rotation ticks, each row followed by its count of ticks
The counts run from 0 to 548.
1.39  2.72  0.66  2.03  0.87  -0.29  0.78  2.10  0.16  -3.92  4.49  3.60  2.95  0.87  -5.45  -0.54  -0.07  0.44  2.13  0.66  0.80  -1.64  -2.06  0.42  4.15  0.02  1.32  1.00  -1.05  0.28  2.83  -1.55  -1.10  -1.08  0.44  -1.68  -2.74  -0.58  0.32  -0.99  2.49  0.63  -3.22
96
-0.08  0.06  0.85  0.11  -3.39  0.33  -4.68  -2.74  0.19  -1.14  2.12  0.59  0.33  -0.84  1.62  0.03  -1.84  0.19  0.25  -0.30  0.49  0.39  0.60  -1.95  2.02  2.20  -3.15  -0.08  -1.20  -3.32  -3.15  -4.10  -2.32  -0.56  -1.58  -0.48  -2.13  0.78  -0.33  2.97  -2.36  1.24  0.91
533
-3.08  -0.71  1.59  1.45  -0.21  1.25  -0.59  -0.37  2.13  -1.32  1.54  1.80  1.56  1.73  -1.05  -1.68  1.54  1.36  -3.12  -1.58  3.11  -0.90  4.63  3.98  1.36  -0.46  -0.54  3.56  2.97  -1.70  0.69  -2.72  -1.99  -1.03  -1.62  -2.91  -1.39  1.06  0.31  0.78  0.22  -0.08  -3.40
346
-0.61  1.12  -2.26  -1.15  -4.42  1.35  2.15  2.09  1.89  -0.90  0.37  -1.13  0.75  2.50  -1.72  -4.03  2.81  0.83  -0.73  2.09  2.28  -0.50  0.97  -0.34  1.40  0.22  3.65  0.08  -1.41  1.90  -0.32  -1.22  -2.11  -3.04  -3.07  0.08  -1.31  3.03  -1.74  -2.73  -2.57  -0.43  -1.57
415
3.19  0.10  1.20  -1.03  0.61  0.44  0.50  -1.30  -3.71  -0.42  1.69  -4.49  2.31  -1.24  -3.38  5.24  -0.29  -0.55  -0.84  0.88  -2.61  0.51  -0.77  -3.08  -2.41  2.34  -3.52  -0.86  0.78  -0.35  -0.32  1.57  -2.59  0.63  2.30  0.12  -1.22  2.78  2.25  0.77  -2.71  0.45  -1.76
383
2.46  -2.32  0.80  1.16  3.37  0.97  -1.21  -0.76  -3.06  3.29  1.18  -3.42  3.07  3.52  1.28  -0.55  -1.46  -2.08  2.03  0.06  0.13  2.98  -3.25  0.86  0.42  0.82  -4.76  -0.72  2.02  1.53  0.14  -0.49  -2.41  3.24  0.08  -1.41  -1.51  1.19  1.56  1.04  -2.63  0.32  1.42
40
-2.01  -1.62  0.30  2.62  -2.95  -2.19  -1.44  -0.86  -0.15  -1.82  1.00  1.07  0.95  0.77  -0.32  -3.46  0.17  -1.88  0.51  -0.04  1.22  1.63  0.35  1.20  2.84  -0.49  -0.53  1.83  -1.45  -3.10  0.89  -2.42  -3.30  -0.23  -0.48  -3.17  -3.57  2.71  -1.96  1.28  -3.49  1.01  -2.08
354
3.74  1.26  -1.44  -2.44  0.12  1.29  0.87  1.42  -2.90  0.57  1.02  -4.37  1.22  1.62  -2.96  1.98  -1.20  -2.72  0.82  1.22  -0.50  1.06  3.05  -0.03  -0.82  3.92  -0.38  -1.91  3.18  0.49  0.15  -1.72  -3.82  -1.54  -0.29  0.79  -1.60  4.25  2.24  1.73  -0.45  0.14  -2.77
47
1.40  -1.02  -2.01  3.46  -1.23  -1.33  -0.97  2.21  -0.70  0.63  -0.85  -2.65  1.42  -0.02  1.65  -2.71  -0.24  -2.16  -1.19  -0.75  -3.39  2.47  -0.32  0.83  -0.19  0.44  0.13  1.74  0.30  -1.81  1.51  -0.10  -5.08  -0.42  -0.29  1.71  -3.68  4.53  1.62  2.47  -2.74  0.14  -2.88
459
1.87  2.85  -2.38  -0.58  -2.98  -0.67  -3.08  2.68  -0.01  -0.94  2.77  -1.67  5.87  2.73  -2.88  1.51  -1.18  0.71  -0.94  1.23  2.68  -1.68  -2.24  1.21  -0.44  -0.60  1.93  -1.94  0.28  -0.63  1.06  -2.19  2.42  -0.42  -0.87  -2.72  -2.79  -2.87  -1.04  -1.74  -0.43  -0.01  2.33
490
-0.67  1.05  0.39  0.34  -0.43  0.43  -1.57  4.01  2.78  1.73  2.04  -0.57  0.00  1.01  -0.31  -0.27  1.46  3.11  -5.11  -1.06  2.33  -0.35  4.32  2.83  1.28  -1.53  1.74  0.94  0.18  0.77  1.70  -0.80  -5.60  0.88  1.42  1.61  -1.68  3.57  -0.01  -1.09  -1.39  -0.79  -1.21
166
2.44  1.20  -2.94  -2.29  -3.93  -0.25  1.70  2.05  2.86  2.59  -0.84  2.36  3.29  -0.71  -1.86  0.10  -1.98  -0.62  0.19  0.33  -1.98  1.35  0.88  -3.75  0.44  3.67  1.73  -2.74  -1.00  3.24  -0.48  -0.31  -2.25  -2.83  0.08  2.03  0.18  -2.38  1.91  0.66  0.17  -0.02  1.97
231
2.47  -4.06  -0.49  -1.56  -0.58  -0.03  -5.44  -0.05  2.47  1.86  1.71  -0.15  0.27  0.25  3.35  -1.20  -0.05  -0.85  -2.97  -2.08  -4.35  0.75  1.97  -3.12  -0.95  1.71  -1.12  -1.24  0.10  2.63  -2.81  0.39  0.11  0.39  0.79  -2.42  -2.38  -1.14  1.76  3.05  0.86  1.35  1.46
298
3.08  -0.44  2.55  -3.15  2.92  2.52  -3.13  -0.09  0.04  0.35  0.89  -1.82  -1.09  -1.38  2.06  2.59  -0.46  -1.72  0.37  1.92  -0.22  -0.14  0.55  -4.22  1.81  3.34  -5.61  -0.53  -0.38  0.68  -2.83  -1.89  -3.15  0.79  1.32  2.19  -0.86  2.93  1.08  1.26  0.15  -1.59  -0.88
375
-2.20  -0.11  0.88  -1.99  -2.99  -1.81  2.57  -0.38  1.75  -1.95  1.24  5.09  1.64  1.17  -2.74  2.71  0.31  0.70  -2.65  -1.07  2.32  2.09  2.35  2.08  1.42  -0.65  -1.70  1.44  0.95  0.50  -1.67  -3.91  -0.21  0.92  1.19  -1.39  -0.06  -4.61  1.78  0.04  0.38  0.51  -0.48
344
0.09  -2.45  3.39  3.09  -1.38  0.32  2.69  -1.59  -0.17  0.51  -1.32  -1.69  1.64  0.41  -3.67  2.74  -0.57  -0.02  -3.83  -2.92  -1.25  -0.30  2.65  1.89  -3.28  -0.29  -1.43  2.50  3.39  -0.01  -1.44  0.39  -1.12  -2.25  0.18  1.17  -0.14  2.51  4.58  2.13  -1.51  -1.16  -2.41
54
-1.24  -1.69  -1.09  0.98  4.10  2.35  -2.39  2.35  -1.24  1.86  -0.02  0.09  0.98  2.70  -1.00  -1.70  -0.02  -4.03  1.23  0.49  0.82  3.80  -0.36  -1.51  0.21  0.46  -2.95  0.80  2.62  -0.45  0.77  -2.03  -0.82  6.00  -0.41  0.06  -1.74  -1.41  -0.03  1.62  0.16  -0.16  3.20
273
0.47  0.90  -0.14  1.29  1.25  2.61  -3.05  -0.93  -2.07  -2.77  2.89  2.81  2.90  2.55  -6.22  -1.55  -0.25  -3.26  2.00  0.09  1.36  0.78  -0.33  -0.60  -1.20  -1.42  1.92  0.15  3.57  -1.64  0.18  -3.14  2.28  -2.37  -1.53  -0.75  -0.35  -2.24  -0.59  1.12  2.54  -1.46  0.11
439
1.69  0.16  -0.63  -1.51  -5.46  -1.06  -2.77  -2.98  -2.01  -0.58  1.15  -2.63  3.79  -0.42  -1.84  4.26  -1.72  -1.87  0.53  1.40  -0.62  1.17  -2.88  -0.64  -0.40  1.35  -1.61  -2.56  -0.17  -4.02  -2.80  -2.31  -1.28  -1.27  -1.38  -0.76  -1.49  -1.67  -0.81  -0.05  -3.39  -0.80  1.39
541
1.02  -4.57  1.73  -0.24  -0.66  -0.51  -3.90  -1.00  1.01  2.21  1.24  1.06  0.77  -1.97  1.25  -0.14  -0.97  -2.87  -2.51  -1.91  -4.15  -0.31  1.27  -5.30  -0.96  1.60  -3.08  -1.01  0.32  -0.31  -3.29  0.44  -0.89  1.96  0.01  -1.73  -1.63  -3.75  1.27  3.31  -0.97  0.97  3.59
299
1.49  1.17  -1.12  -1.41  -1.63  -0.58  -2.59  -0.31  -2.36  0.43  1.38  -0.92  3.50  4.25  -1.24  2.49  -1.82  -2.71  3.01  1.17  3.33  1.70  -0.63  2.41  1.49  2.92  -1.43  -1.44  2.28  -1.55  1.04  -3.64  0.31  -0.20  -0.14  -3.60  -2.07  -1.57  -0.31  0.71  -0.60  0.57  -0.58
437
-0.58  -2.68  -0.50  4.56  -1.44  2.15  -4.01  -2.46  -0.07  -2.37  4.70  -1.55  -0.78  3.80  -0.55  -2.86  0.48  -1.00  -0.95  -2.04  -2.01  1.07  -0.28  0.36  -0.65  -1.41  -0.17  -0.07  -0.61  -0.82  -3.42  -1.58  -0.76  -0.65  -2.01  -1.21  -0.85  3.01  0.03  2.00  -2.59  0.62  1.70
535
-1.54  -2.12  4.40  2.56  -1.43  1.83  1.98  -3.57  2.07  -2.01  -1.30  0.63  1.19  1.57  -0.85  -3.06  -0.98  -1.51  -0.11  -1.20  0.25  -0.78  0.30  1.99  0.48  0.75  -3.53  3.87  0.61  -0.95  -1.21  -3.04  -0.47  -3.34  -2.10  -1.70  0.81  1.43  1.28  1.49  -2.67  -2.35  -1.48
526
1.93  2.69  -1.52  -3.18  -0.35  3.39  -0.15  2.16  -1.79  1.78  1.20  -4.56  1.95  3.31  -3.17  0.28  0.80  -1.09  1.22  0.55  4.56  -0.71  3.14  0.81  -0.05  3.41  -0.86  -0.74  2.24  1.24  2.28  -2.36  0.86  1.39  2.24  -3.40  -1.03  0.15  0.77  0.74  1.38  1.07  -0.66
100
-1.04  0.72  -0.77  -5.31  -2.25  0.65  0.98  0.46  3.79  0.25  1.10  4.02  1.92  0.42  0.60  2.94  0.24  1.71  -2.65  -0.20  2.20  0.72  3.76  -1.86  1.40  1.61  -3.01  0.04  -0.26  2.14  -2.42  -1.19  0.52  2.15  0.71  -1.41  0.42  -4.30  1.53  0.77  1.38  1.37  1.72
7
3.29  -1.16  3.11  1.84  2.54  2.72  -0.29  -3.07  -1.15  -2.42  2.28  1.09  3.20  0.82  -5.70  0.98  -1.74  -0.56  1.27  0.10  -2.24  1.62  -0.21  -1.07  0.52  1.55  0.77  -1.64  0.76  -1.94  0.18  0.74  -4.04  -2.43  0.37  0.52  2.08  3.90  1.60  1.04  0.93  -0.51  -2.96
45
3.34  1.65  -1.09  0.05  -4.05  -1.57  -4.17  -0.59  -1.46  -0.10  1.49  -2.35  4.66  2.38  -0.92  2.60  -2.18  -1.20  0.61  0.09  0.79  0.99  -1.96  1.96  0.43  0.40  1.94  -3.05  0.28  -2.95  -2.23  -2.22  -0.67  -4.73  -2.71  1.00  -2.21  -0.45  -0.30  -0.15  -3.36  -1.28  0.68
542
1.18  0.00  -2.25  -3.27  -2.23  -4.79  0.85  3.69  2.28  1.58  0.30  2.11  3.89  -0.24  -1.55  -0.39  0.81  -1.01  -0.89  1.27  0.52  1.60  -0.35  -1.42  3.05  2.94  2.49  -2.79  -0.25  1.84  1.29  1.19  -1.27  -0.49  -1.17  -3.88  -1.76  -3.66  -1.09  -2.69  0.92  1.98  0.42
411
-0.31  0.46  0.09  2.21  -3.49  3.40  -2.54  -0.08  2.69  0.91  5.58  -2.58  3.70  2.31  -0.28  -1.52  -1.23  3.20  -1.62  -1.12  0.94  -3.06  -0.96  -0.74  1.16  -1.34  -0.55  -0.54  -1.39  -0.42  -1.63  -0.77  0.07  0.23  0.23  -0.80  -0.34  0.35  -0.94  0.06  -3.27  -0.04  4.43
482
-0.54  -2.68  2.03  2.39  -0.58  1.82  2.78  -1.56  0.29  -0.95  -1.28  -0.67  -0.62  2.11  -5.49  -1.79  0.17  -3.12  -1.70  -1.72  -0.54  -0.61  4.45  -0.19  -1.50  0.81  0.96  0.32  2.56  -1.35  -0.23  -1.95  -2.68  -2.01  -2.35  -0.39  1.31  2.53  3.60  2.73  -1.41  -1.36  -0.13
286
1.45  -2.86  2.92  -2.32  0.55  0.05  -1.95  0.43  0.25  2.08  -2.18  -0.50  0.00  -0.48  -4.14  -2.92  3.34  -3.64  -0.05  2.36  3.66  -1.11  1.58  -3.39  -0.04  1.31  -0.58  -1.08  0.94  0.28  0.02  -0.27  0.96  0.60  -1.19  -4.89  -1.40  -1.99  -1.08  -1.21  -0.54  -0.54  1.33
23
1.65  -1.08  0.43  -2.24  0.57  1.79  -0.63  1.67  -0.41  4.24  -1.48  -2.85  2.40  1.68  -3.75  0.53  4.19  -1.22  -2.59  1.63  5.12  -1.08  2.35  0.12  -2.74  -0.41  -1.68  -0.81  1.70  0.85  1.95  -0.71  0.46  2.30  1.68  -1.91  0.19  -1.36  -0.03  -2.62  -0.76  -1.42  3.15
496
-0.67  0.31  0.26  -1.17  -4.51  -0.22  -2.97  -0.75  2.44  -0.44  1.52  3.42  1.89  -1.03  1.44  3.52  -3.20  1.70  -3.04  -3.27  -1.31  0.19  4.84  -0.59  1.17  0.63  -1.21  -0.14  0.35  -1.28  -3.51  -1.62  -2.84  -1.85  0.32  2.44  0.84  -1.99  1.41  3.06  0.14  -0.22  1.89
60
1.69  -4.50  0.05  0.64  -1.30  -2.92  -2.53  -1.89  -0.14  2.29  0.99  4.12  2.90  0.90  -0.55  -1.85  -1.26  -3.00  0.33  -1.47  -2.25  3.84  -1.61  -0.73  0.63  0.74  -1.20  -1.23  0.94  -0.80  -1.08  -1.20  -2.74  2.70  1.14  -3.87  -0.57  -3.13  0.48  0.79  -0.95  1.54  0.71
119
4.28  2.24  -1.62  -2.62  -0.96  0.41  -1.53  1.18  -3.57  1.60  0.76  -5.05  4.66  1.73  -1.58  5.16  -2.44  -1.83  -0.21  0.56  -2.03  0.20  -1.40  -0.55  -0.26  3.41  -2.02  -1.05  1.39  -0.01  1.23  -0.56  -0.68  -0.45  0.95  -1.09  -2.29  0.53  1.50  0.74  -1.35  0.87  -1.08
384
